In the data rows, the value 128 means zero.
A hidden rule labels the rows of this table. It goes by one to three of the table's principal directions, not those with the most spread.
<126 129 126 119 134 128 149 122 131 118 118 164 151 135 91 139 129 157 144 137 134 158 120 106 152 142 117 119 118
 87 109 104 103 139 121 129 159 122 108 181 131 125 149 149> 1
<136 140 106 162 95 148 98 134 97 131 146 145 59 148 132 87 111 128 158 147 94 153 98 111 153 130 104 122 124
 141 139 110 130 111 104 116 112 116 75 116 132 122 117 148> 2
<149 146 126 136 113 158 148 155 95 133 131 155 141 165 102 132 88 115 95 106 118 133 105 110 156 118 136 140 119
 137 168 128 134 77 97 124 135 117 124 108 93 164 115 157> 2
<147 111 128 134 122 121 134 109 169 114 119 142 101 136 144 88 159 166 129 143 119 125 139 105 149 153 111 144 108
 137 110 78 112 132 111 134 158 167 88 178 121 115 149 130> 2
<171 150 106 116 98 163 149 135 103 126 129 160 140 175 93 115 100 161 122 122 113 142 98 104 157 122 118 132 124
 126 136 100 108 104 99 134 141 117 88 130 119 119 126 145> 1
<126 136 114 185 74 147 98 130 84 138 167 153 94 134 133 75 83 101 144 155 90 143 97 121 153 132 113 123 118
 153 126 126 131 86 101 101 117 132 86 119 120 121 141 149> 2
<133 153 126 124 139 150 137 126 97 146 131 138 174 137 111 147 111 111 120 148 125 148 104 135 118 103 139 105 142
 93 120 167 134 104 130 114 126 142 154 112 135 153 134 112> 1
<107 129 136 177 167 115 120 127 165 133 111 116 127 104 163 136 157 129 153 142 124 143 136 150 135 139 139 117 101
 116 107 151 149 151 152 134 147 141 139 162 143 149 142 114> 0
<124 114 135 101 91 151 175 91 108 92 149 143 145 128 95 125 115 116 120 106 148 128 142 108 125 142 160 128 141
 144 128 124 148 92 129 102 186 158 123 137 104 114 97 120> 0
<146 162 132 116 109 150 95 155 89 128 152 119 107 160 121 130 95 94 126 91 122 90 135 127 122 110 154 142 119
 184 180 127 143 102 94 126 102 84 143 65 104 123 83 144> 2
<112 130 136 145 153 112 114 129 160 128 114 118 105 126 167 125 160 124 137 127 131 124 145 142 123 138 135 140 109
 138 123 121 145 129 123 129 140 135 118 148 124 139 136 113> 2
<154 128 134 144 125 144 144 96 140 138 141 142 158 122 154 85 122 129 104 169 117 120 128 131 125 130 143 131 98
 129 105 139 138 53 98 93 146 208 118 135 109 137 175 80> 1
<144 131 129 98 135 150 131 142 112 134 100 105 146 168 106 152 139 106 104 109 130 120 124 135 101 125 125 127 172
 128 129 133 125 161 139 146 132 140 158 128 126 128 93 133> 0
<139 146 148 150 165 120 132 128 156 146 114 131 162 128 154 126 136 118 102 143 122 121 131 139 134 119 141 139 108
 112 120 153 129 97 111 125 141 167 158 130 124 167 154 111> 1
<134 135 125 152 143 117 90 164 136 149 125 86 111 129 170 131 126 109 123 108 121 98 119 161 108 113 134 132 107
 157 150 139 144 148 127 153 79 85 150 102 127 128 128 124> 1
<128 93 150 140 135 94 106 126 167 128 128 104 114 106 152 101 133 97 86 110 125 87 155 114 126 134 119 152 130
 161 139 116 120 138 125 136 124 170 165 123 118 137 121 145> 0
<139 126 132 140 147 109 136 119 170 130 124 136 153 113 152 116 132 149 115 130 129 122 138 126 144 129 133 141 96
 126 118 116 120 111 118 128 142 146 126 147 127 138 163 117> 1
<132 78 144 83 138 107 149 96 174 103 112 93 150 104 127 132 154 130 101 114 155 84 173 122 84 142 139 134 138
 132 94 113 116 160 150 134 154 166 154 160 127 95 119 110> 2
<131 88 129 120 78 107 155 115 121 109 156 178 106 103 97 94 100 159 113 149 124 139 117 77 170 146 88 142 126
 116 134 76 80 109 104 114 120 121 91 151 111 115 162 185> 0
<135 129 114 103 157 140 130 150 135 130 87 76 142 155 133 179 163 129 122 103 143 118 135 155 83 116 141 115 158
 127 121 142 147 194 172 163 126 106 155 124 141 126 86 109> 2
<119 111 121 120 129 117 141 128 134 124 125 124 121 109 125 134 134 154 144 126 140 139 123 136 131 140 117 124 123
 116 129 123 124 145 140 136 115 105 113 138 135 107 142 123> 1
<111 104 103 103 76 117 129 120 107 103 150 144 59 118 109 114 138 166 161 119 133 159 120 99 154 145 88 128 166
 145 152 71 115 171 146 135 112 89 76 125 139 91 107 164> 1
<130 125 116 93 163 145 124 131 140 125 89 108 159 150 84 160 145 142 145 104 138 130 146 128 108 138 123 110 145
 110 105 127 119 187 162 153 151 139 134 159 152 103 101 114> 2
<137 117 128 123 129 102 94 128 137 148 130 106 142 126 155 109 129 102 99 143 126 105 131 134 98 118 114 133 142
 129 105 114 109 136 108 124 103 146 145 122 132 117 153 121> 0
<101 146 131 156 148 122 126 139 128 133 123 124 149 120 136 159 130 108 136 117 132 143 127 144 132 114 148 117 131
 120 128 165 151 140 157 134 142 113 156 121 141 161 113 128> 1
<133 94 107 90 80 102 108 134 112 119 142 117 83 134 117 108 122 132 117 108 134 121 116 102 118 129 85 137 171
 144 137 63 94 172 117 142 93 86 102 119 133 81 113 168> 1
<156 132 108 86 147 187 152 171 102 128 69 88 177 199 61 190 129 135 127 71 144 116 121 155 93 143 140 112 146
 126 128 139 135 191 156 177 145 95 137 155 120 93 78 121> 2
<118 112 127 118 139 111 105 113 144 134 125 90 148 113 142 125 145 107 117 121 140 106 156 140 95 126 132 122 157
 143 109 141 138 156 155 131 130 171 158 110 147 112 117 93> 1
<114 103 128 119 148 111 141 112 150 122 112 117 141 100 120 143 149 146 142 143 142 140 136 129 116 138 119 110 136
 90 94 136 116 168 158 134 137 137 136 157 153 114 138 118> 1
<136 159 156 182 176 123 135 133 161 150 116 137 148 129 181 121 140 111 104 153 117 124 124 147 142 115 160 141 75
 110 129 172 155 60 94 115 146 168 153 127 110 197 162 100> 1
<110 107 143 137 194 88 120 130 181 144 96 85 159 84 167 164 167 129 120 151 144 114 160 157 96 123 134 116 127
 95 97 167 130 175 169 141 113 144 183 131 155 148 148 99> 1
<107 168 122 153 83 135 110 124 85 111 186 181 54 127 137 96 126 162 210 149 128 160 130 120 185 156 138 133 84
 163 175 94 157 74 77 93 124 81 50 103 106 107 145 128> 1
<147 142 117 106 114 156 157 148 91 127 123 120 146 160 102 155 109 133 124 108 141 125 105 142 113 119 146 122 129
 121 142 143 137 118 118 139 123 81 124 108 115 114 109 122> 1
<120 144 179 161 175 105 138 113 161 152 129 144 201 99 163 128 115 71 66 158 123 104 141 139 121 100 162 144 102
 99 107 191 129 48 106 96 148 199 202 123 113 207 173 110> 2
<159 139 108 98 116 169 161 134 97 125 118 133 154 165 94 145 120 161 136 134 137 137 107 133 116 131 138 111 122
 108 121 124 129 120 117 131 133 107 100 139 116 102 132 110> 2
<133 134 131 102 162 142 138 135 129 136 102 90 139 133 132 166 147 118 114 113 136 122 135 151 97 110 141 123 161
 124 141 171 147 148 162 141 114 136 172 87 143 146 88 100> 1
<111 111 120 123 102 146 138 118 104 114 149 101 126 94 139 154 142 137 150 148 137 120 148 154 98 130 149 103 152
 160 128 156 162 165 197 125 104 119 148 106 130 111 113 108> 1
<109 77 160 103 143 74 125 89 185 117 138 127 177 67 132 110 139 121 91 142 151 82 194 108 113 146 126 144 124
 132 94 110 96 129 135 111 144 201 165 156 123 115 174 118> 2
<141 140 92 153 114 137 115 145 126 130 124 148 89 155 132 107 138 183 170 139 114 163 101 119 166 145 101 120 101
 126 130 80 124 147 113 144 125 94 53 159 133 108 149 137> 1
<141 81 160 65 159 99 167 100 193 116 99 120 194 108 110 128 153 149 76 113 163 79 179 122 105 157 127 158 122
 119 101 104 90 131 123 136 156 195 157 178 110 101 167 104> 1
<131 121 126 99 169 138 139 138 135 138 83 92 162 144 115 172 147 119 113 119 140 128 133 149 87 124 130 116 160
 98 106 154 128 167 156 144 131 136 159 134 143 131 107 108> 1
<80 115 141 146 118 101 127 103 124 119 170 138 126 65 139 122 119 115 150 140 147 132 151 132 136 135 147 120 114
 135 137 154 154 98 142 96 126 135 136 106 127 130 145 109> 2
<123 120 123 133 109 120 126 96 129 130 146 140 131 110 137 98 132 130 131 160 120 142 116 122 126 125 114 117 142
 114 99 125 120 122 133 113 133 167 118 143 144 119 153 114> 2
<136 147 108 104 142 130 113 153 131 123 110 120 115 155 116 152 141 169 168 99 140 133 139 134 134 140 124 131 116
 137 140 92 121 170 122 153 121 64 94 131 138 92 115 130> 1
<127 129 152 140 147 119 123 139 144 137 127 109 152 117 139 135 126 103 101 111 133 90 145 142 123 122 148 139 114
 148 147 159 141 123 134 141 121 145 181 108 116 147 125 122> 1
<146 187 139 160 144 131 93 152 117 152 137 143 127 164 158 117 107 93 120 126 109 124 113 133 144 103 147 146 97
 136 150 135 135 68 62 113 125 111 135 94 114 166 133 133> 0
<118 94 150 126 133 109 159 93 167 107 130 142 141 95 130 108 134 134 110 138 143 112 164 109 132 151 141 142 102
 124 107 122 126 89 120 104 170 183 121 159 110 130 150 113> 2
<144 144 107 117 122 137 117 135 128 128 116 128 92 160 139 125 146 145 133 126 113 145 110 118 130 112 108 131 150
 131 130 98 120 153 131 143 120 111 102 127 143 133 107 140> 2
<134 131 124 128 184 135 158 129 169 132 86 107 180 125 136 167 160 163 136 125 145 137 136 157 116 133 150 113 104
 96 102 153 144 155 161 149 154 137 141 166 141 136 143 86> 1
<164 117 127 61 166 126 140 138 149 133 78 86 161 145 107 175 149 147 97 119 137 104 137 130 82 105 112 124 174
 93 105 135 86 199 159 167 105 117 175 117 160 116 98 130> 2
<132 148 111 126 119 153 133 153 108 115 116 133 95 165 102 145 124 146 163 84 127 153 107 127 152 139 126 129 123
 140 156 105 135 152 124 150 141 66 93 139 127 112 89 154> 1
<130 108 90 84 62 123 108 149 84 111 148 113 62 142 105 128 130 168 162 109 138 128 119 118 125 139 88 125 173
 164 156 64 109 204 142 157 73 40 79 101 138 54 99 163> 1
<117 130 129 67 101 155 154 100 84 117 141 146 175 125 45 145 114 134 141 111 143 142 133 119 130 135 118 113 191
 121 133 150 111 150 170 130 140 158 152 109 150 91 100 122> 2
<107 90 142 63 125 115 144 117 120 119 117 97 176 114 94 168 144 105 102 114 164 101 157 139 73 136 128 121 190
 121 107 134 113 186 171 138 125 139 181 138 131 97 114 125> 2
<154 117 122 144 118 132 110 141 141 134 118 122 121 159 127 88 117 125 115 114 116 102 122 124 131 149 115 143 99
 149 119 94 114 122 88 141 137 142 97 161 110 98 144 133> 2
<119 129 123 109 108 122 153 124 117 110 139 162 111 126 111 138 131 157 138 125 137 156 117 104 154 128 117 131 137
 116 146 97 117 129 129 128 132 94 105 137 124 135 127 158> 2
<98 113 141 97 165 123 143 134 118 135 112 80 183 99 109 196 136 97 120 110 163 114 138 167 72 113 155 99 160
 99 123 197 150 173 188 143 110 113 208 108 144 130 105 100> 2
<140 144 143 150 155 115 132 120 163 143 129 162 145 116 157 104 124 142 104 154 114 131 134 118 160 120 126 150 91
 118 131 128 117 65 96 109 132 169 124 128 119 173 177 118> 2
<139 112 124 82 146 132 139 132 131 132 104 83 171 138 117 161 147 129 110 113 155 100 137 153 74 124 140 114 150
 118 113 141 132 170 153 151 118 129 162 129 132 100 120 94> 2
<114 99 123 104 97 124 130 105 112 116 140 126 135 116 96 121 134 125 139 134 137 131 121 119 110 142 110 107 162
 118 102 112 112 175 154 133 133 139 133 165 140 85 130 137> 2
<150 124 134 84 128 152 133 111 116 129 113 99 161 150 111 140 134 94 94 122 128 109 138 130 82 115 134 124 189
 132 108 146 122 147 147 126 140 180 175 111 137 121 87 113> 0
Here are more rows. What is the label of each one?
<119 145 136 201 173 114 101 140 156 159 124 118 122 104 196 116 134 109 127 161 108 135 124 156 137 116 141 126 84
 122 128 172 159 90 120 113 111 152 142 111 131 183 162 99> -> 1
<109 125 132 168 129 112 113 133 153 129 135 114 83 112 194 111 150 121 137 131 125 117 130 157 121 132 141 141 92
 160 135 125 162 113 125 126 114 112 108 139 112 139 148 112> -> 2
<110 145 157 139 190 75 88 125 170 162 120 129 161 95 170 138 154 98 94 161 120 129 150 126 130 95 113 136 154
 97 119 153 107 138 136 122 107 179 205 101 159 196 155 130> -> 0
<98 141 134 203 136 95 78 137 125 150 167 131 86 77 180 103 109 105 161 165 110 137 119 141 151 117 131 117 84
 128 143 162 149 94 110 104 83 104 132 85 139 153 159 127> -> 0
<118 132 132 85 158 132 133 136 118 129 98 99 171 142 92 186 145 111 128 99 151 134 139 141 98 125 134 113 181
 105 120 148 124 191 163 148 141 119 178 125 151 120 86 126> -> 0
<104 74 120 133 33 107 118 95 98 94 204 147 59 77 124 63 98 129 151 139 132 114 132 94 142 156 113 127 119
 177 143 77 128 109 114 97 107 115 77 125 105 67 143 153> -> 2
<126 164 149 110 183 114 133 123 141 142 104 127 154 130 139 168 160 119 116 148 134 142 139 131 120 96 138 126 162
 80 122 172 124 131 137 126 136 150 184 90 157 183 110 113> -> 1
<115 120 139 101 152 120 129 127 139 124 105 101 135 122 125 167 151 108 115 116 136 121 146 134 96 115 130 125 172
 119 118 147 124 176 170 141 128 130 174 123 146 142 91 135> -> 2
<149 112 122 129 117 121 128 111 135 138 134 138 124 118 136 93 121 144 122 167 114 134 102 119 125 127 101 122 118
 99 100 111 98 116 105 119 109 145 108 152 135 111 173 126> -> 1
<130 171 95 195 92 137 80 121 105 145 164 169 67 155 179 57 129 136 177 178 91 179 82 125 166 129 110 120 97
 136 117 89 146 79 71 97 130 131 38 142 130 129 172 116> -> 2
<137 90 144 100 169 98 150 110 201 118 92 117 167 108 124 131 166 167 103 128 149 97 173 117 121 150 120 141 113
 111 96 108 99 160 144 149 155 180 143 178 131 117 157 112> -> 1
<134 66 124 114 109 103 98 132 164 112 115 99 78 122 127 95 132 124 103 101 118 85 160 99 117 150 86 153 145
 173 122 68 91 183 138 150 113 140 112 151 126 89 107 169> -> 2
<107 126 135 134 125 114 133 96 134 125 150 140 145 96 145 114 135 124 133 151 139 138 145 131 129 133 141 125 128
 125 114 138 142 96 129 97 145 168 128 123 129 132 153 96> -> 0
<135 203 107 195 124 131 68 174 100 148 154 150 81 170 164 114 109 123 182 119 103 157 79 135 172 108 140 122 68
 141 164 105 151 111 66 136 110 33 89 116 126 145 135 154> -> 0
<115 133 148 129 156 113 125 133 126 145 122 105 137 113 151 154 132 79 94 129 130 126 121 143 103 95 138 126 161
 109 139 177 141 124 142 124 107 135 195 84 138 177 106 126> -> 1
<132 128 132 101 120 129 139 121 114 122 126 123 119 139 119 135 125 112 115 121 133 127 119 122 110 115 129 130 155
 115 126 132 121 122 120 123 129 119 136 112 131 127 102 133> -> 2
<133 137 103 141 122 143 118 137 124 125 128 126 105 143 131 119 130 157 167 125 125 138 119 136 135 140 130 117 96
 138 127 110 143 134 122 135 128 98 79 144 128 101 134 113> -> 2
<100 114 140 137 160 116 146 131 137 137 110 89 170 93 136 177 157 117 121 135 147 125 132 164 100 118 143 101 155
 102 118 197 154 183 203 153 118 140 201 121 150 151 120 104> -> 1
<125 116 147 141 135 106 136 117 159 122 128 139 105 107 137 104 130 132 121 118 124 126 133 115 157 139 117 152 114
 131 141 124 116 111 114 129 137 147 129 131 128 136 132 140> -> 1
<107 89 134 117 89 82 152 79 145 102 169 171 113 72 117 86 125 155 131 135 142 156 128 81 173 147 99 136 138
 115 128 79 98 120 122 108 148 151 107 152 135 110 158 154> -> 0
<159 130 96 41 101 181 146 151 83 98 102 109 136 204 33 170 122 156 149 44 154 124 135 112 115 151 128 123 171
 158 155 76 119 199 138 168 155 73 102 134 122 52 44 147> -> 0
<134 123 123 136 145 109 133 138 170 115 110 116 108 126 152 134 148 163 142 104 137 122 142 131 141 140 133 143 95
 140 131 99 128 151 126 150 140 90 105 148 130 117 127 132> -> 0
<146 135 139 124 158 116 135 135 154 136 114 118 139 126 140 129 115 128 111 109 131 112 130 135 129 118 137 147 102
 119 136 141 119 99 100 131 123 117 138 108 129 134 131 118> -> 1
<165 85 219 52 144 151 255 78 165 104 108 170 255 120 67 139 110 103 0 119 165 48 176 103 112 142 182 183 116
 110 130 174 108 0 103 98 209 255 224 163 36 187 162 108> -> 2
<146 167 77 59 118 204 140 156 63 120 89 116 150 229 43 179 148 175 184 89 156 152 125 146 105 153 135 98 163
 127 129 110 149 180 140 160 158 89 65 134 132 58 74 87> -> 1
<128 107 123 109 140 98 115 99 166 128 115 120 157 113 129 112 151 148 139 145 137 129 148 124 114 145 105 123 140
 103 67 99 90 170 132 130 149 162 118 175 160 83 161 110> -> 0
<108 136 136 146 149 138 131 138 109 129 129 114 126 102 123 165 111 106 146 126 129 139 138 143 127 119 151 113 133
 123 146 188 154 123 157 116 117 108 162 79 139 153 91 126> -> 0
<97 96 139 63 117 120 161 103 107 109 138 116 156 91 90 170 137 117 112 117 164 126 152 123 97 123 133 116 196
 119 137 150 131 160 186 122 122 141 180 101 136 122 97 124> -> 1
<160 116 107 115 73 135 144 105 128 108 154 168 96 139 121 70 108 174 133 128 117 141 110 91 164 146 103 148 108
 148 131 50 99 93 81 114 139 124 49 156 112 87 155 146> -> 1
<92 93 137 118 142 95 102 132 125 136 133 69 142 76 141 162 135 88 122 129 149 100 157 157 74 120 133 107 168
 131 119 171 138 188 183 133 83 118 197 89 150 113 113 115> -> 0
